Rotation paths and how fast each direction turns (deg/step)
Each turn is a multiple of 5 degrees from 10 to 175, or 0.
Each row of a path follows its step; steps can be skipped.
path 1
step 1: [ -9   5 -16   0 -22  24   1   6  -7 -22  18  -7   1  -9  -4   7  20   1
  -5  -4 -14   5  11  11  -4 -25 -22  -2  13   7  -4 -16  -4 -12  -8  -8
  10   6 -15  -2  12  -5  -3 -14   5  -9  10   6  17  -1  -4   4   1   3
   0 -18  19 -10   0  14   0  -3   7 -13 -11  -4]
step 4: [  6  -4 -10 -11 -22  18 -15  20  -1 -15  -9  14  -8  -7   8 -26   1  -3
  -8   7 -11  -3   8  -1   1  -8   5 -12  -8  13 -21   1   8 -10  11   8
   7  -1 -11   6   5   8  39 -10  -1   1   4 -11   4  14   3 -10   8  -5
  11  -7   3  15   2  13   9  -3  13   7  -5   0]
step 6: [ -4 -25 -26 -12 -12   9 -13   2 -19  -6   5  -6  -3   8   5   8   7 -16
   6   2  -5   0  20  13   6   7   8   0  -5  16  10   0  -7  10   9  -7
  11 -11  -3  10   7  20 -11  20   9  23 -20   6   1   8   3   4  -2  16
  -2   6   3 -18 -13  14  10 -13  -1  -2  -3   0]
step 9: [  0 -24   1  -3 -25   6   6  11  -2  -4  12  11  -7   1   0  -2   9   6
  15  18   1  15   4 -10  14   0   9   7  -6   8   8  -1  -4  -9  14   1
  15  17  10  -2  13  -4   7   8  13 -10   7  14   6  -8   4   6  13   3
 -19   2   2   2   9  29  22   4 -24  -8   0 -15]
step 12: [ 10   7  14  -8 -27   3 -17  20  -5   2   1  20   3   3  -5 -10 -13  -1
  -4   6 -11  12  14  -6   2  -2   1   3  -2  12  11 -31 -15   2 -25 -12
 -10 -11 -14  12  10   5   5   0   7  11  -6  10  10 -12  -1  10   8 -14
  -8  -8  -8 -12   3  16   6   5   0 -14   2   8]
step 14: [-16 -29  -6  14  -3  13   2  11 -10   3  -2   0  -9  -1   3  14 -14 -25
   9  -6   2  -2  -9   4   1   1 -11  -3  11   0  -3  -1  -1 -10  -1 -23
   4 -19   1   9  23  -6  11   3 -10  -9  10  20   7  -4  17  15   5  -2
 -14   2  15  17 -18   5   4  -6  13  -6  13  10]
step 16: [  6 -22  13   4  11   7 -11   7 -12  -9  -2  -3 -12 -17  15  -6 -10  -3
 -14   5 -17   5  -3   9 -12 -24  15   3  15  -7   0  -9  10  -9  -2  -5
   1   4  -6   5   4   9   0   7  -7   7   9   9  20  -6 -28 -18   5 -12
  14   4  13 -24  -1  -3  11   4  -4   4   3  19]
step 17: [ -5 -20   6  -4  -1  22  -5  -5 -14  -1  -4  15 -19  -3   8 -10  -5  -1
  -8   2 -20   1  14   2  -3  13  11   5 -18  11 -19 -15 -11 -15 -11   5
  27  -9   4   0   5 -11  -9  15  16  -1  12  24  10  14  -3   5 -12  -5
   3   0  17  -2  -9  -7  -7   3   1   3   7  -8]
step 20: [ -6  -1   8   8 -17   9  -1  11 -34 -21  17  11 -29 -14   4  13   6   5
  -3   5   0 -18   9   7  -3  -3   3  -5  14   4   5 -15   1  -2   8   7
  -3  -1   2  17   7 -14  10   4   5 -14   6   3  14   1  -3   1   1  10
 -10 -33  -5 -11   4   3 -14   4  -2  -5   0  -8]
Directions:
[-1  1  5  3  0  0 -5  0 -1  3  3  3 -2  0  3  1  3  7 -2  0  1  3  3  3
 -1  1 -1 -1  4 -1 -6  0  0  4  2  1 -5 -4  0 -1  1  1  1 -3 -2  1 -6 -1
 -4 -1  1  3  3 -3 -2  0  2  3 -2  7 -1  1  5  1 -2 -1]
40
[ 1  0 -1 -2  1  1  5  0 -3  3 -3  0  1  1  1 -1  4  3 -1 -3  2 -5  2  1
  0  1  0  2  2 -1  4  4  3 -3 -2  4  4 -6 -2 -3  1  0  2  4  0  1  0 -2
 -2  3  9  1  0 -4  1  1  3  1 -1  1 -1  0  2 -1  7  3]
100
[ 1 -2 -1 -1  1 -1 -2 -1 -4  2  0  1 -5 -1 -2  2  2  3 -2 -1 -4  1 -5 -1
 -3  0  2  0  2  4  0  4 -4  2 -2  1  0 -5  7  0 -3  3 -1  4 -2 -3  4  2
  0  2  3  4  1  5  2  4 -2  2  0 -1  0 -4  0 -3 -5  1]
100
[ 5  0  4 -1  1 -4 -2  2  3 -2  0  5  1  0  1  0 -1 -2  3  5 -3  4  0 -8
  0  3  1 -1  0  4 -4  2 -4 -2 -1  4  3 -1 -3 -1 -2 -1  0 -2 -1 -4  4  2
 -2  2  0 -1 -2 -5  2  1 -1  1 -1  0  2 -1  3  2  6 -1]
80
[ 4 -1  1  4  5 -2 -5  2  0 -1  0 -1  5 -3  4  4 -2  2  2  1 -1  0 -4  5
  1 -1 -3  5  1 -4  1  6 -3 -2  2  0 -2  2 -1 -1  0 -3 -2  1  3  2 -1  3
 -3 -1  2 -5  1  4  4  5  0 -2 -5 -2  2  1  0  1  0  4]
135
[ 1  1 -4  8  1  2 -2 -2 -1  2  2  5  0 -1  3  1 -3 -5  1 -3  4  0 -3 -2
  2  2  0  1  3  3 -2  0  2 -5  1  2  0 -2  3  3 -4 -3 -1  3  1  0 -1  2
 -1  4  0 -1 -2 -2  0 -4  6  2  6 -1 -4  3  1 -2 -3  1]
120
path 2
step 0: [ 12  -4  -4 -37  -3  -7   6  -7 -11  -7  12   0  10   2  11  22  -4   5
 -13 -10  -2   9   3   4  13  -3  -7  -5  -1  -2  10  22  12  10   4  -7
  -4  -6  -9  10   0  -5 -19   4   5  -2   1   9   9  25   7  -1   1   4
 -13  -8 -21  -6  -7 -10  -1   3  12  -1  -3 -10]
step 3: [  0   1   9 -14  -1 -17   7  -1   9  -2   3   6  20  16  15  -8 -13 -15
 -10  17 -11   6  -2 -10   5  10 -13   4   8   8  -8 -13 -12 -12  -2  -9
   0  -6  -3  15   8   6   7   2  28  -8   6 -16  -1  11   0   0 -12  -8
  -9  11  -1 -10 -19  -5   4  -6  19  -3   6   8]
step 6: [  9  -1   4  -8  -2  -9  -7   1  -3  -8 -20   6   2 -11 -17  -2   0 -11
 -13  -1 -12   2  11 -15  17  13  -8  29 -11   4   1  20   4  11 -12  -3
  17  -5 -26  14   1   6   1   7  -5 -10  14   0  -3   3  -6 -11 -15  10
  -4   3 -13   2   1  -1  10  11  -4  -4  10  -3]
step 9: [ -3  -7  21  -5  -1  -7   7 -17  30 -23  -5 -24  10  -6  -2   3  -6 -12
  -7  10  -6  -8 -13   8  -4   8  10  -2   7  19   1   0  14  -5   0  -3
  12 -18  -5   1  -8   6  -1  -6   5   8   4  -9  -6  11   3  -6 -20   2
   3  -6   1  19  -2   3 -11   7   7  -7  -7 -11]
step 11: [  8 -14 -10 -15  23  -1  -5   4   3  -5  -5  26  -8  -3  -6   6  -1 -13
   1  -1   9   3  -8   2   0   0  19  -7  15   6   7   7  -3   8   5 -17
  -9  -7  -5  -9  15   3  -7 -11  -3  -9  -4  -1   5   1  -8 -19 -11  14
 -23  24  11 -15 -10   6  -7   9   7  -4   2  -4]
step 12: [  2  -3  13  -4  -2 -10  -6  -4  14 -10  -3  -7   2   4   6  -6   0  -7
  -6   0   1 -27  -7   2   4   2   8   2   7 -23   8   3   4   3   1  -5
 -10  -3 -25  10   8  -7  -2 -10 -11 -16  21  10 -12  10 -23  -8  -2   5
   4  10   6 -24  -6   5   7  -2 -10  16  -9 -19]
step 13: [ -1  20  23 -18  11 -15  -6  11   9 -12  -8   0  14  -3   1  -4 -11 -10
  18   5   6  -4  10  17  13 -13   0  14  12   5  12  -2  -3 -13   2 -11
  -7   1 -26  10 -11   5  11   4  17  -5   2   1  -4  19   5  -5   4 -15
   4  -8  -1   5  -2  10  -6  10  -6   0  -4  -5]
step 14: [ -7 -15  -6 -21  11  -5  -9   7   1  -7  -4   6  24  12  -6  -2  19   1
  -9  -2   8   5   5  -8  -2  -6  -4   2  18   7  12  -1  -1  -3   4 -13
  10   1  -2  10   8  -6  13  20  -4 -27  -5   7  -7  -7  24  -6 -13 -11
   0 -13   7   9  -1  -5 -12   5   9   3 -14 -14]
step 16: [  0   0  10  -7  15   8  -2  -5  -8  -2  -7  -7  14   8  -5   3  -1   1
 -23  -7   4   0 -12  10  23   9  -5   4  17  -9  -5   7  16   6  -1  11
  -1 -20  -7  15   4  -3  10  -1   8   9  14  -3  23  27   4  -7   0  13
  -7   9  -3  -4   5   3  19  11  -7  11  -8  -2]
Directions:
[ 0  6 -2  2  1  1  0  6 -1 -2  2  3  0 -5  3 -2 -2  0  1  0 -2 -3  3  0
  3  2 -1  4  4 -2 -1 -1 -2  5  4 -1 -3 -2  0 -1  2  0 -1  3 -2  0  5  1
  1 -2 -7  1 -2  8  2  2  0 -5  3  2  0  2 -2  1  3  1]
70
[ 0  5 -4 -5  0  2  3 -2  4 -2 -2  1 -7  2  1  1 -2 -2  1 -1  1  2  0 -2
  3 -3  1 -3  2  3  2  0  0 -3  2 -1 -5  4 -2 -3 -5  3  1 -2 -1  0  3  1
 -1  1  0 -1  0  5 -1  1 -7  6 -2 -1 -2 -1 -3 -5 -1  3]
170
[-2 -3 -2 -2 -5  1  3  2 -1  1  5  3  1  2 -1  4  0  0  0  0  5 -1  0 -2
  0 -3  0  2  4  2  3  0 -6 -1  1  0  2  5  0 -3 -1 -1 -3  3 -1  5 -1  6
  0 -1  2  2 -4  1 -5  2  2 -5 -4 -2  5 -1  4 -4  0 -2]
100
[-2 -3 -3  0 -5 -2 -8  2 -1  0 -2 -3 -4 -3  4 -1 -1  3  1 -3  1 -5 -1 -1
 -1  3 -1  3 -1  2 -3 -1 -1  0 -3  3 -2  2  3 -1  0  0  1 -4  4  0  0 -3
 -3  2  3 -3 -5  1 -2 -3 -5 -3  0 -2 -1  3  3 -3  4  2]
20
[ 5  0 -1  4 -2 -2  0 -3 -2  5  2  0 -3  1  1  3  0 -5  4  0  3 -1  0  6
 -1  0 -8  2  4  0  1  1  0  1  5 -2 -4  0 -4  2  2  4  2  1 -2  3 -5 -2
  2  1  2  0  1 -1 -2 -2 -1  1 -1 -3  0  3 -1  4 -1  4]
135
[ 6 -2 -1  0  3 -1  1 -1  0 -2 -1 -1 -3 -2  2  1  6  3 -1 -1  2 -6 -2  1
  5 -1  2 -3 -1 -2  6 -2  2 -2  2  3  2 -3  4 -2  0  4  3 -1 -2  2 -2 -1
 -1  1 -1  5  0 -2  0  4 -1 -7  0 -4 -3 -5 -1  1  1 -1]
100
path 3
step 0: [ -9  -2   5 -12   5   5  -7   7  17 -17   7  12  13   1  -2  11  -8   2
   3 -13  -8   6 -13 -19  10   3 -12 -18   7  40  10  13  -4  11  29   3
   0  -8  13  -8 -12   7  -2 -26   8   3  -5  -3  12   7  -7  -4  -8  -1
  13   1 -10   4  -2  -1  -1   5  -9   0  -4   3]
step 2: [ 27   8  -4  -7   7  10 -16   2  -1   9   9  -5  19  -4  18  -8  11  21
  10   2   4  14   0 -15  -3   5 -11 -11  -7  19   3   2   1   8   8   1
   1 -15   5  -1 -23  17  -2 -16  10  -7 -11 -25  -4   9 -12  13 -11  19
 -13  -3  -5  -2 -10   8  12  -2  -4  -5 -13  -3]
step 3: [ -2   1  -3 -17 -13   8  11   0   8  -3   0  -1  -1  -3  14  -5  13  13
  18  -7   3  -2  19 -23  10  23  -2   0  -7   6   2   0  -8   4  11  -8
   3  16  25  -2  12  -6  -5 -24  14 -12 -12  -8  11  -8   3  13  -8   1
   6  -3  -8 -17 -10  11   7 -31  -7  -8  -4  -2]
step 4: [  6   5 -12   0  12  -5  10  -2 -15  -7   9  -5 -17  -7   1  16   1   6
   6 -13  -2   2 -12 -17   8  20  -8   8  -4  31   0 -14 -20  17  24 -10
   9   1  11   8 -21  -8   2   4  25 -11   0 -10  -1  17   2   6   9  16
  -2  -9   1   2  -7   6  12  -7   0  -4  -3  -5]
step 5: [  6  -1  -5 -14 -12   9  21 -12  -1 -10  -7  16  -6  -2   3   6  12  -3
   9 -10   5   2  -4  14  10 -14  11  -6  -1  19  -1   7   2   5  24   6
  12  -3  11   4   1   0  13  -9  11 -11  -8 -19   4  -6  -3  12  -3   8
  -2   2  22 -11  -1  21  23 -13   3 -15 -28   7]
step 9: [ 16 -15  -5   3   8   9   6 -16  14 -31  -3   1  15   1  10  14  -2   4
  11  -5   6  19  10 -13  13   2 -12 -14   0  21  12  16  -8  13  13   4
  -6 -13   3   7  -3 -13 -10 -22   5  -5  -3  -5  -5 -16  -9   6   4  10
   7   2   7   6  -5  -4   5  15  -9   0 -16  18]
step 13: [ 13   9  12  -3   2   4   5 -12  -5  -4  -3  -8  -2   0   6  11  14   1
   4 -16  17  22  -5  -3  -3  13   4  -5 -25  20   3  -7  -7  -3   1  -4
  16   2   9  -2 -21 -10   2 -15  20 -21  -3 -25 -17  -4  -7  18  -2  19
 -10  -2   3 -13 -15   1  16  -4   2  -6  -6  -5]
step 17: [-18 -11   6   7   4  -4   6  -8   9  -8 -21  19  -1   4  -1   1   0   8
  16  -5  29  24   6  -9  -8   2  -5 -15  -1  20   1  15 -11  18  -1  -3
   6 -12   6 -12   1  11  -2 -16  20   5   2  -3   6 -15  13  10  -4   8
  12  11   4 -13  -1   8  19  -1   0   1 -18   1]
step 20: [  7  -2   1  -4  12   4  20   3  -3  -8   7 -10  18  -5  12  19  -5  22
  21   0   2   8  -3 -23   2   5 -18  -7  12  19  11  -6 -20  17  21  -3
   6  -8   9   0  -7  -6 -28  -7   7  -8  -1 -11  -5  -6  -9  12   4   1
 -12  -9  -1   9   2  11  14  -4  -4 -14   3   6]
Directions:
[ 1  1 -1  4  1 -1  1  2  1 -1  1 -1 -3 -4  4  7  0 -3 -2  1  0 -1  5  0
  8  2 -2 -4  1 -1  5  3  2  3 -1 -3 -3  2  1  1  4 -1  1 -1  0  2  3  0
 -3 -2  0 -2  3 -1  5 -1 -6 -1  0 -2  3  0 -3  1  2 -4]
125
[-2 -6  6  4 -3  3 -1  0  3 -4  1 -2  0 -1 -2 -1 -2 -4 -1  2  0 -1 -4  0
  4 -1 -1  2 -2 -3  2 -5  4 -1  0 -1 -2  0 -1 -6 -2 -1 -1 -1  2 -4 -3 -1
  1 -3 -5 -1 -1  6 -4  2 -1 -5  0 -1 -1  4 -3  3  4 -1]
25
[ 1  0  1 -5  2  1 -1  3 -1  4  1  3  4  3 -1  3  7 -3 -3  1  4  1 -2  4
  0 -2 -1  0  0  0 -1 -1  2  1  5  6 -1  2  3 -4  3  2  4 -4  1  0 -2  2
 -1 -4 -2  1 -6  0  1 -1 -4  2  1 -4  3 -3  5  0  2  0]
130
[ 0 -1  3  2  1  0 -1  2 -4  1  4 -1 -4  2 -2 -1  3  1 -2 -4 -2  0  0 -2
  5  4  3  0 -2  5 -1 -2  1  1  0 -2 -3  0  6 -1  1 -6  1  2  0  3 -3  4
  8  3 -1 -5 -3 -6  0  0 -2  1  3  4 -3  2 -1 -2  1  0]
95
[  0 -10  -8   4   3   1  -1  -1   0  -3  -2   0   4   3   1   3   1   1
   0   2  -1  -2   3  -1  -2  -1   0   1   1   2  -5  -6  -3   3  -3   1
   0  -3   3  -2   0  -2   0   4   0   0   2   5   0  -2   1  -3   0   3
   2   0  -2  -3  -1  -2   2  -4   1   0   0   2]
135
